Here is a table of points, one per row:
[-0.6 -0.1 -2.0  0.5  0.6 -0.8  0.5  1.1 -0.7  0.4 -0.5  0.3  0.5  0.5  0.6 -1.0  1.1  0.9  0.9  0.8  1.1  0.9  0.4
 -1.5]
[ 1.0  0.0  0.8  1.2  1.1  1.3 -0.3 -0.6 -0.5  0.9 -1.5  0.6 -0.6 -1.8  1.5 -1.1  1.0 -2.5 -1.6 -1.7  0.9 -1.0  0.7
 -1.8]
[ 1.2  0.8  1.3  0.7  0.5 -0.1  1.0  1.2  1.2 -0.4  0.2 -1.8  0.9  0.9 -0.2 -0.2  1.2 -1.4  1.3  0.4 -1.1 -1.1 -1.2
  0.4]
[-1.0 -1.2 -0.7  0.6  1.1 -0.7  0.5 -1.4 -0.5  1.0  0.2 -0.5 -1.7  0.7  1.4 -0.7 -2.5  0.2  0.4  0.7 -1.2 -0.8 -2.2
 -0.3]
[-1.4  1.5  1.6  0.1  0.8 -0.6  1.1  1.7  1.9 -1.4  0.6  0.9 -2.7  0.2 -0.9 -0.5 -1.2  1.1  0.0 -0.5 -0.6 -1.3  1.7
 -0.2]
[-1.2  1.3  0.0  0.5  0.3 -0.7  1.7  0.5  1.6 -0.8 -0.2  0.5  0.1  0.5 -0.4  0.0 -0.9 -1.3  0.1  0.3  1.5  1.5 -0.9
  1.2]
[ 1.6  1.1  0.8 -1.8  0.1  0.8  0.5 -1.0 -0.4 -0.5 -0.5  1.4  0.7  0.6 -0.9 -0.8 -1.2 -1.9  1.4  0.7  0.4  0.4  1.4
 -1.4]
[-0.9 -0.2  1.9  0.5 -1.4 -0.7  0.2 -0.6 -0.6 -0.1 -0.4  0.2  0.7  0.3  2.6 -0.4  0.6  0.1 -1.6  0.7 -1.3  0.3  0.2
  0.5]
[ 0.6  0.4  0.6 -1.2  0.1  0.7  0.8 -1.5 -0.8 -1.1 -0.3 -3.1  0.2  0.5 -0.8 -0.8 -2.0 -1.5  0.3  1.0  1.4  0.5  1.0
 -1.6]
[ 0.4  0.5  1.0 -1.5  1.0  1.4 -2.3 -1.1 -0.5 -1.3 -0.2 -2.2 -1.5 -0.1 -0.7 -1.4  1.5  1.1  0.6  0.1 -0.7  1.4  1.5
  1.2]
[ 1.2  1.0  1.0  0.7  0.5 -0.1  1.0  1.1  1.2 -0.4  0.2 -1.8  0.9  0.9 -0.3 -0.3  1.2 -1.3  1.2  0.4 -1.1 -1.2 -1.2
  0.4]
[-0.6 -0.4 -1.4  0.5  0.6 -0.8  0.5  1.2 -0.6  0.4 -0.5  0.3  0.4  0.4  0.7 -1.0  1.1  0.9  1.0  0.7  1.1  1.1  0.3
 -1.6]
[-0.6 -0.7 -0.2  0.2 -1.9  1.3  0.2  1.6 -0.5  0.3 -0.5  0.0  0.6 -1.4  1.0  0.1 -1.7  0.3  1.0  0.3  0.7 -0.7  0.9
  0.6]
[-1.2 -0.5 -1.0  0.0 -1.4  1.9  0.4 -0.8  0.4  1.2 -0.7  0.2 -2.1 -1.7 -1.6 -0.3  1.1  0.5  1.1  0.5 -0.8 -0.7 -1.9
 -0.5]
[-1.5  1.4 -0.1  0.7 -0.1 -0.5 -2.0  0.4  1.6 -1.0  0.5 -2.2  1.0 -0.7 -0.3  1.9  0.6 -0.6  0.6  0.5 -1.6  0.6  0.7
 -2.3]
[ 1.7 -0.5 -1.3  0.5  0.5 -0.5  0.3  0.9  2.5  1.1 -1.7 -2.7  0.5  0.7  0.9 -0.7 -0.3  1.4 -1.2 -2.3 -0.7 -0.5  1.0
  1.0]
[-1.2 -0.6  0.1  0.2  2.0  1.4  0.3  1.5 -0.9  1.3  0.3  0.0  0.8 -2.1  0.6 -0.4 -1.5  0.2  0.7  0.8  0.2 -0.6  1.1
  1.3]
[-0.7 -0.5  0.8  0.2 -1.1 -0.5  0.2 -0.5 -0.5  0.7 -0.5  0.3  0.7  0.7 -1.1 -0.4  0.5  0.5 -1.2  0.7 -0.7 -0.5  0.6
  0.4]
[-0.7 -0.6  0.9  0.2 -1.1 -0.5  0.2 -0.5 -0.5  0.7 -0.5  0.3  0.7  0.7 -1.1 -0.3  0.5  0.5 -1.2  0.7 -0.7 -0.5  0.6
  0.4]
[ 1.6 -1.9 -1.9 -0.1  0.9 -0.7  0.6  0.8  1.9 -2.4 -0.3  1.0  0.4 -2.4 -0.8 -0.4  0.7 -1.4 -1.7  1.6 -1.2 -0.7 -0.6
  0.4]
[-1.5 -0.4 -1.8  0.8  0.7 -0.7  0.8 -0.9 -1.2  0.1 -1.0  0.5  0.8  0.1 -1.6  1.6  0.0 -1.9 -0.5 -2.9 -1.8  1.2  0.6
 -0.9]
[ 0.1 -0.2 -0.9 -2.0  1.3 -1.1  0.1 -0.6 -0.9  0.1  1.7  0.3  0.8  1.0  0.8 -1.3  0.6  0.3 -0.6 -1.5  0.8 -1.6 -1.3
  1.2]
[ 0.8  0.9 -0.5 -2.0 -0.2 -1.0 -1.4  2.0 -1.8 -0.5 -0.9 -2.1 -2.0  0.0 -0.6  2.3  0.9 -1.6 -0.2  0.6 -0.1  0.7 -1.3
  1.0]
[ 0.7 -1.0  1.6 -2.0  0.5 -1.8  0.0  0.0 -0.1  0.3  1.1  0.5  0.2  0.3  0.6  1.8  0.1  0.7 -0.3 -1.3  1.0 -1.6  0.3
 -1.9]
[ 0.7 -0.5 -0.3 -0.8  0.4  1.3  0.3 -0.3  0.1  0.4  1.5  0.4  0.3  0.7  0.7  1.6  0.3  0.5 -0.9 -0.7  0.5  1.2  0.4
 -0.9]
[-0.9  0.5  0.3  0.3  0.3 -0.4 -2.1  0.5  1.6 -0.5 -0.3  0.8  0.6  0.6 -0.4 -0.4 -1.0 -1.1  0.4  0.1  1.2  0.9 -1.0
  0.6]
[-0.7 -0.8 -0.7  0.5  0.7 -0.9  0.5  1.3 -0.6  0.5 -0.6  0.3  0.4  0.3  0.8 -0.9  1.2  0.9  1.0  0.6  1.0  1.4  0.2
 -1.6]
[-0.7 -0.2  0.4  0.2 -1.1 -0.5  0.2 -0.6 -0.5  0.6 -0.5  0.3  0.7  0.8 -1.2 -0.4  0.4  0.5 -1.2  0.8 -0.6 -0.7  0.7
  0.5]
[ 2.2  1.5 -0.7  1.4  0.1 -0.7 -2.2  1.5 -1.6 -0.9  0.2  1.0 -1.5  0.7 -0.5 -0.7 -1.7  1.1  0.0  0.2 -1.5  0.9 -0.8
 -0.1]
[ 0.8 -0.2 -0.8 -0.8  0.4  1.4  0.3 -0.4  0.1  0.4  1.5  0.4  0.3  0.7  0.7  1.5  0.3  0.5 -0.9 -0.6  0.5  1.0  0.5
 -0.8]
[-0.5  0.0 -0.7  0.8  1.0 -0.7  1.0 -1.2 -0.2  0.5 -0.4  0.4 -1.7  0.3  1.0  2.4  0.7  0.1  1.0  0.8 -0.2 -0.7  0.9
  1.4]
[ 0.7 -0.6 -0.1 -0.9  0.4  1.3  0.3 -0.3  0.1  0.4  1.5  0.4  0.3  0.7  0.7  1.6  0.3  0.5 -0.8 -0.7  0.4  1.2  0.4
 -0.9]
[-0.9  0.5  0.2  0.3  0.2 -0.4 -2.1  0.5  1.6 -0.5 -0.3  0.8  0.6  0.6 -0.4 -0.4 -1.0 -1.1  0.3  0.1  1.2  0.9 -1.0
  0.6]
[ 0.2  0.9 -1.3 -2.1 -1.8  0.8  0.0 -0.7  0.0  0.2  1.4  0.3  0.6 -1.8  1.4 -0.9  0.6  0.3 -0.7 -1.2  0.3 -0.9 -1.3
  0.6]
[ 1.0  1.6  1.8  1.2  1.1  0.9  0.6 -1.5 -0.9 -1.8 -1.3  0.4  1.3 -1.8 -0.4  0.6 -0.8  1.9  0.6  0.4  1.3 -1.0 -1.4
  0.3]
There is one direction along which these points spread out most. Take the direction at right angles to it along which they spread out most. Go by this last direction. For each point below, how far along it does it lie, from 0 to 99? The average is 50, and the first point in the table lies past the average. One standard deviation of the points above along it is 16.
[-0.9  0.6  0.1  0.3  0.2 -0.4 -2.1  0.5  1.6 -0.5 -0.2  0.8  0.6  0.6 -0.4 -0.4 -1.0 -1.1  0.3  0.1  1.2  0.8 -1.0
  0.6] 55
[ 1.3 -0.4  0.7  0.9 -1.3 -2.3  0.3 -0.9 -0.3  1.1  2.2 -0.1  0.0 -2.5 -1.3 -0.4  0.2  0.5 -0.2 -1.3  1.0  0.5 -0.7
  0.6] 53
[-0.7 -0.4  0.7  0.2 -1.1 -0.5  0.2 -0.5 -0.5  0.7 -0.5  0.3  0.7  0.7 -1.1 -0.4  0.5  0.5 -1.2  0.7 -0.7 -0.6  0.6
  0.5] 61
[-0.2 -0.8 -0.4  0.6  0.9 -0.4 -2.7 -1.3 -0.2  0.7 -0.4  0.7 -1.3  0.4  0.9  1.9  0.6  0.3  1.3  0.6 -0.5 -1.4  0.8
  0.8] 54
[-0.7 -0.2  0.4  0.2 -1.1 -0.5  0.2 -0.6 -0.5  0.6 -0.5  0.3  0.7  0.8 -1.2 -0.4  0.4  0.5 -1.2  0.8 -0.6 -0.7  0.7
  0.5] 61
[ 0.7 -0.9  0.4  1.7 -1.2  1.7  0.0 -0.2 -0.6  0.1  2.2 -0.1 -0.1 -0.8 -1.5 -0.5  0.7  0.3 -0.6 -1.5  1.1 -0.5 -1.2
  0.5] 51
[ 0.9  0.7  1.1 -1.9  0.5  1.2  1.1 -0.6 -0.2 -0.7 -1.0  1.0 -1.4  0.3 -0.5 -0.4 -1.2  1.1  0.7  0.1 -1.7  1.8 -1.5
  0.5] 46
[-0.6 -0.8 -0.2  0.2 -1.9  1.3  0.2  1.6 -0.5  0.3 -0.5  0.0  0.6 -1.4  1.1  0.2 -1.7  0.3  1.0  0.2  0.7 -0.7  0.9
  0.6] 68
[-0.2 -0.5 -0.4  0.6 -2.2 -0.8  0.6 -1.1 -0.1 -0.3 -0.1  0.5 -2.1  0.8  1.6 -0.7  0.8 -0.3  1.6  0.0 -0.5 -0.4  1.0
  0.5] 63
[ 0.8 -0.1 -1.0 -0.8  0.4  1.4  0.3 -0.5  0.1  0.4  1.6  0.4  0.3  0.8  0.6  1.5  0.3  0.5 -1.0 -0.6  0.5  0.9  0.5
 -0.8] 28
